In the data rows, 128 means zero.
Here are some points:
[114  69 181 119 183 126 106 126  85  85 108  72 171 151 126 101 138 237  96  64  39 132 188 113]
[ 84 101 144  86 118 125  96 129 117 111 126 117 141 108 137 129 140 152 109  98 121 123 146 160]
[162 161  88 123  81 109 131 133 159 159 138 195 121 113 106 123 116   0 146 201 228 121  91 136]
[ 99 112 175 136 180 128 132  91 103  79 117  94 156 160 117  78 160 232 101  45  16 136 168  98]
[100  87 187 110 171 129 124 104  97  88 117  74 154 131 130 100 157 255  92  45  40 120 189 124]
[ 88 123 125  92 106 129 100 136 125 133 114 119 130 119 125 146 135 128 123 117 165 139 125 156]
[140 170  66 144  65 131 128 140 164 153 136 164 104 125 135 168 122   0 170 198 245 112  81 153]
[190 122  90 130 114 124 109 174 175 189 151 155 116  97  84 142  97   7 126 222 244 109  61 121]
[160 147 120 133 105 108 113 163 154 142 145 145 113 119 121 135 101  59 131 153 165 121  98 118]
[ 74 107 130 101 130 131  90 115 102 105 121  90 155 108 151 137 135 227  96  51  78 123 164 141]
[ 79 133 141 114 138 122 116  96 107  86 111 113 151 134 144 112 163 234  98  50  60 121 177 131]
[ 89 105 156 131 161 143 106 115 111 106 128 104 141 126 140 120 133 192 116  95 104 117 162 111]
[ 87 115 158 133 169 159 127 102  87  93 110  82 139 156 153 101 153 232 113  70  53 126 177 126]
[ 81 106 147 128 137 158 107  88  78 103 105  84 157 136 149 125 142 242 122  55  56 139 174 144]
[164 151  84 140 116 137 152 129 127 140 144 159 112 137 125 152  92  34 153 188 196 113  92 165]
[139 153 152 136 149 114 169 107 109  95 121 154 136 137 119  87 134 159 140 128  49 124 149 105]
[129 122 148 130 160 132 145 119 117 111 128 110 124 156 109 105 131 160 141 127  81 142 141 100]
[ 96 156 133 131 139 126 138  99 129 126 127 138 105 137 127 122 141 126 130 131 113 160 133 109]
[ 97 119 173 127 176 135 131  86  92  77 133  89 166 154 116 102 158 252 103  85  33 117 184 113]
[128 146 103 124 115 138 145 135 139 131 135 134 111 125 134 151 109  90 134 146 137 121 123 139]
[155 103  92 106  90 109 103 192 158 167 106 158 135  88 122 141 115  45 128 167 212 134 105 150]
[ 99 111 156 134 158 137 145  99  90  93 126  90 138 145 119 105 161 212 114  68  54 125 168 110]
[129 140 117 132 141 131 139 127 105 126 131 132 140 128 122 144 118 109 138 159 152 104 111 129]
[141 163  97 141 103 125 146 129 158 142 125 152  93 134 118 136 124  67 149 156 145 132 104 107]
[128 105 127 125 119 143  98 152 138 120 124 127 136 125 123 155 141 122  99 126 152 120 122 132]
[110 139 139 120 148 129 116 109 124  98 131 138 149 134 121 134 143 142 123 109  84 137 150 106]
[ 85 137 122 146 121 129 150 105 107 135 143 131 108 133 123 132 129 128 163 124 128 146 124 135]
[ 98 123 167 128 170 107 142 102 118  76 125  92 152 146 103  69 154 221 109  77  41 136 164  90]
[166 154 109 152 128 120 150 154 157 146 132 142 113 128 121 122 124  60 149 176 151 138 103 111]
[107 126 125 143 128 141 119 119 109 118 135 112 148 148 137 144 127 140 151 114 134 142 132 157]
[149 137 104 144 107 137 144 135 153 173 117 145 117 127 123 118 110  74 150 163 154 147 100 142]
[115 132 118 141 116 144 143 122 105 145 126 133 127 138 138 144 104 130 134 125 143 121 121 152]
[ 81  83 189  97 159 127  96 117 140  96  91  60 174 132 152  83 151 255  77  42  34 137 184  89]
[173 145  86 148 101 130 143 166 158 168 131 163  99 109 122 144 105  22 130 191 210 135  87 152]
[ 67  98 189 121 157 151 128  85  66  88 110  59 147 138 134 119 154 255 104  56  19 147 195 127]
[ 71  83 176 117 159 137  89 108  93  88  94  74 179 140 118 129 154 244  93  53  59 129 185 130]
[ 97 131 153 130 141 136 127 101 111  93 122 103 146 138 140 140 114 170 127 106  91 114 145 134]
[ 88 120 164 135 152 147 142  75 105  79 126  92 137 170 136 119 161 244 114  52  43 125 178 111]
[ 78 108 182 123 164 132 119 109  74  72 112 100 143 136 134 123 148 255 110  27   7 149 200 116]
[153 171  66 137  87 145 133 134 148 153 156 185  90 112 133 193  80   0 159 209 255 105  82 148]
[114 150 136 121 147 124 146 110 106 100 117 114 134 140 124 122 126 164 151 106  69 132 162 120]
[146 127  82 137 109 132 118 154 131 140 137 149 122 112 149 174 108  47 148 186 223 118  97 162]
[139 168  96 132  84 129 150 139 174 164 136 173  95 111 131 153 100  11 157 185 198 121  95 134]
Here are 10 more points, each followed by its number:
[ 79 106 169 120 167 130 141  89  92  97 118  94 142 151 122 111 141 233 113  65  43 136 177 113] 0
[152 116 152 144 140 119 130 145 140 120 141 142 109 130 134 135 154 157 123 106  94 130 119 102] 1
[157 134 132 121 120 122 111 143 145 138 115 132 132 120 125 115 137 148 113 124 110 133 119 116] 2
[ 73  99 159 127 149 136 129  87  90  83 119  84 148 150 142 101 149 255 113  47  50 122 177 108] 3
[135 149 114 136 119 108 138 129 153 146 144 145  93 143 125 115 132  83 150 170 141 125 107 123] 4
[ 92  92 160 146 167 122 139  96  92  80 139  92 131 152 141 110 150 209 141  66  57 140 163 143] 5
[171 129 106 123  92 122 108 174 193 188 140 154  93 114 116 119 116  18 126 203 217 143  79 122] 6
[171 129 105 137  94 133 134 173 146 176 139 165 112 118 124 147  84   2 152 219 230 123  81 141] 7
[185 144  89 114  82 115 116 184 172 172 131 188 105 105 133 171 111   0 142 214 237 121  70 150] 8
[144  96 154 103 142 115  80 154 138 120 142 129 156 121 130 119 123 147 108 119 141 117 136 124] 9
Which of these numbered points is nearest to each point below, ignoring the direction in which the first points spread most? Its number follows each.
[107 128 166 121 164 119 146 107 112  98 122  89 124 145 129  93 157 225 116  85  25 148 156 108] > 4
[ 97 113 191 128 169 110 138  94 106  63 106  71 146 153 123  80 155 244 105  67  11 144 186  98] > 4
[ 94 102 149  94 131 128 106 115 107 120 108 114 155 125 136 123 134 194 104  72  85 136 160 148] > 8
[150 144 106 121 121 115 142 134 152 150 129 142 106 107 114 142 104  61 140 177 177 122  97 130] > 0
[156 124 109 135 125 144 134 146 130 155 144 142 124 122 124 142 104  71 130 181 200 127  94 136] > 7
[178 138 115 133 110 113 127 140 160 168 110 163 117 101 120 120 113  42 136 179 181 133 104 123] > 2
[137 104 173 141 162 117 124 110 145  98 140 142 113 130 123 122 149 194 104  94  64 129 138  99] > 1
[113 137 131 153 131 134 136 124 117 105 135 116 138 142 125 135 127 139 157 112 116 135 132 158] > 5
[148 126 106 170 103 127 135 158 134 148 144 150 103 134 125 169 128  57 161 171 202 140  97 155] > 5
[146 126 122 138 122 139 130 153 128 136 134 128 127 131 131 146 112  86 143 166 174 126 110 145] > 7
[118 114 147 138 141 115 126 130 108 101 142 126 128 136 133 125 158 164 132 104  96 137 143 135] > 5
[128 140 122 148 121 129 148 116 133 126 133 131 105 138 145 119 133 111 141 133 106 132 130 114] > 4
[110 130 153 133 162 125 141 104 119  91 134 121 147 133 119 114 125 178 122 107  77 113 147 108] > 0
[166 147 113 166 141 113 161 131 142 143 136 178  91 149 115 113 132  73 142 157 118 146 102 106] > 4
[161 158  94 149 100 111 160 160 139 172 145 167  89 131 118 131 107  21 170 205 194 127  84 122] > 4
[128 117 145 119 145 124 136 110 117 130 136 124 136 139 109 119 136 159 129 132 110 123 123 124] > 0
[ 95 122 148 116 155 128 139  95 126  94 115 125 147 128 122 109 166 193 105  74  68 152 159 117] > 0
[180 164  97 137  97 115 119 153 180 179 145 174 115 117 114 156 100   0 133 220 237 121  67 114] > 2
[171 134  69 117  94 136 112 174 148 163 113 158 127  94 136 149 116  68 130 162 200 121  97 165] > 8
[128 139 155 136 136 122 123 118 138 110 108 117 149 137 119  94 144 167 115 100  95 133 155  96] > 2
[160 132 104 133 107 130  94 169 145 162 146 163 119 124 128 139 106  44 132 192 220 111  79 141] > 9
[123 133  81 138  84 156 125 137 126 161 143 145 118 120 157 167 117  72 156 156 214 124 120 153] > 3
[150 179  72 115  84 110 149 150 150 177 141 172  95 107 127 163 105   0 183 214 219 139  72 138] > 0
[140 120 100 136 121 148 123 159 135 146 142 137 138 131 131 147 111  64 139 176 191 123 107 137] > 7
[111 113 159  88 147 115  87 116 134 109 113 104 160 107 121 113 136 184 103  90  96 118 153 119] > 9
[167 143 109 139 106 119 144 149 147 154 125 141 127 123 136 133  91  35 153 194 200 124  96 131] > 7
[167 163  86 131  92  98 132 137 170 152 145 185 114 109 124 134 104   3 159 213 208 127  71 134] > 4
[184 134  85 141  81 146 114 171 142 173 151 162 120 122 138 161 101   0 142 218 255 109 102 148] > 7
[166 131  96 144 103 140 122 155 147 173 147 158 116 115 124 166  94  21 145 191 214 130  99 151] > 7
[183 140  89 149  90  97 136 185 171 196 149 170  99  96 111 149 101   0 146 224 216 122  65 125] > 2
[151 150  81 152  96 135 150 121 143 129 137 146 101 137 142 146 110  67 164 164 207 104  74 143] > 3
Here are 10 other points, each followed by its number:
[182 161  91 125  69 116 111 169 175 164 144 198 116 109 118 145 117   0 154 205 255 113  64 140] 0
[175  76 175 142 185 118 101 146 116 137 129  98 152 139 120  98 155 170  81 124 100 119 162 105] 1
[138 126 106 129  95 119 100 163 194 156 121 151 113 109 141 125 116  70 124 161 195 137 107 111] 2
[157 157  89 147  84 140 139 164 144 140 154 166 110 129 124 171 105   6 149 195 228 108  88 125] 3
[128 131 149 121 145 108 132 101 127 112 117 117 136 148 113  87 142 153 112 108  72 145 141  99] 4
[181 176  51 111  81 123 116 166 138 169 140 175 126 110 146 156  99   0 150 193 215 118  79 156] 5
[ 75  85 169 117 172 167 120  97  74  93 104  80 159 148 152 110 146 255 113  39  26 147 185 129] 6
[125 111 120 104 104 116  89 124 159 126 110 153 148 108 125 119 130 124  90 119 164 131 119 129] 7
[153 163  71 122  63 126 138 164 155 171 149 186 112 102 130 175  97   4 157 202 249 127  81 151] 8
[112 109 173 116 165 101 130 115 102  98 112 109 146 141 125  94 164 213  96  77  44 128 155 107] 9
The same question for these:
[103  93 151 112 142 150  92 127 128 127 115 101 159 135 116 123 119 197 105  90 115 119 133 119] > 7
[129  86 158 113 158 113 102 134 114 125 120  69 155 118 111 100 118 184  99 110  98 140 157 124] > 1
[147  98 149 142 149 122 105 146 119 140 145 125 146 125 103 135 131 131 133 146 140 126 142 138] > 1
[160 164  94 151  89 150 130 144 159 145 153 167 117 122 128 170 105  23 153 183 231 107  96 141] > 3
[142 125 147 113 141 105 133 110 154 135  98 104 132 135 121  73 128 140 115 129  85 152 125  83] > 4
[134 113 154 110 158 112 112 150 130 138 122 132 132 126 119 127 127 159 107 106  86 134 138 104] > 9
[172 155  79 139  83 124 103 149 168 161 136 182 122 108 123 141 108   0 148 210 234 120  89 143] > 0
[166 129 121 124 117 105 120 157 153 148 141 161 114 103 118 152  96  61 116 155 155 122 102 122] > 9
[114  91 174 126 162 131  96 122 105  95 115  94 167 119 131 106 159 232  81  60  66 120 158 114] > 0
[157 153  86 128 101 119 126 158 132 172 124 163 128 110 138 147 110  54 131 165 174 108  90 146] > 5
[108  94 170 119 166 114 127 118 115  92 123 111 150 132 118 101 153 221 100  69  53 122 150 101] > 9
[133 182  75 166  94 153 185 126 135 138 157 175  75 152 127 150 116  37 191 192 186 120  90 124] > 3
[102  79 194 120 170 143  96 116 123 102  97  67 158 138 149  88 135 255  85  63  45 159 182 100] > 2
[ 83 102 157 122 135 125 105 114 112 106 117 100 149 128 137 132 152 222 103  71  75 142 169 139] > 8
[122 126 104 122  85 120 103 151 143 145 132 151 131  99 128 174 109  61 125 153 190 108 108 155] > 8
[ 80 106 167 127 181 149 111  96  86 100 116  74 152 142 154 109 141 245 129  69  62 127 171 134] > 6
[108  95 135 113 147 154 117 122 113 127 106  91 146 131 135 101 142 217 107  74  56 163 159 124] > 6
[133 148 116 117 101 116 128 137 151 150 136 146 111 124 137 163 120  93 151 146 160 134 118 139] > 8
[182 157  86 154  92 125 133 160 148 171 152 155  91 127 112 158  97   0 157 212 232 125  84 143] > 3
[124 139 136 115 139 121 141 119  88  97 120 128 130 139 140 120 140 165 147  83  69 119 141 120] > 5
[133  91 149 131 135 138 113 128 154 138 125  93 141 120 159 119 130 176 105 120  98 130 130 114] > 2
[152 146 112 114  93 129 130 142 152 128 128 157 121 122 125 140 132  70 133 140 182 115 101 135] > 0
[168 152 103 128 107 106 149 146 144 155 154 166 106 127 114 134 112  50 150 175 197 112  89 138] > 9
[105  97 184 107 181 112 103 115 113  93 101  76 145 140 136  91 156 255  76  49   9 144 181  93] > 9
[173 114 123 125 122 129 136 155 145 158 138 125 118 137 118 126 110  84 134 164 164 102  96 115] > 9
[154 143  96 122  68 124 135 159 154 158 143 175 104 106 128 162 113  10 158 171 223 126  93 156] > 8
[136 143 115 101 119 121 130 137 119 143 123 146 139 126 117 134 110 100 126 127 123 119 121 130] > 5
[100 113 185 121 174 109 145  98 102  84 112  87 145 142 101  80 142 211 121  87  16 148 170  90] > 4
[100 117 153 115 139 120 123 117 117 120 126 109 140 128 136 137 131 185 116 103  85 129 166 137] > 8
[148 164  75 140  83 161 149 139 135 178 138 168  96 103 145 163  87  21 168 203 236 127  80 159] > 6
[102 144 129 130 131 137 128 116 120 118 118 114 138 113 119 134 136 158 122  88 109 130 149 133] > 8
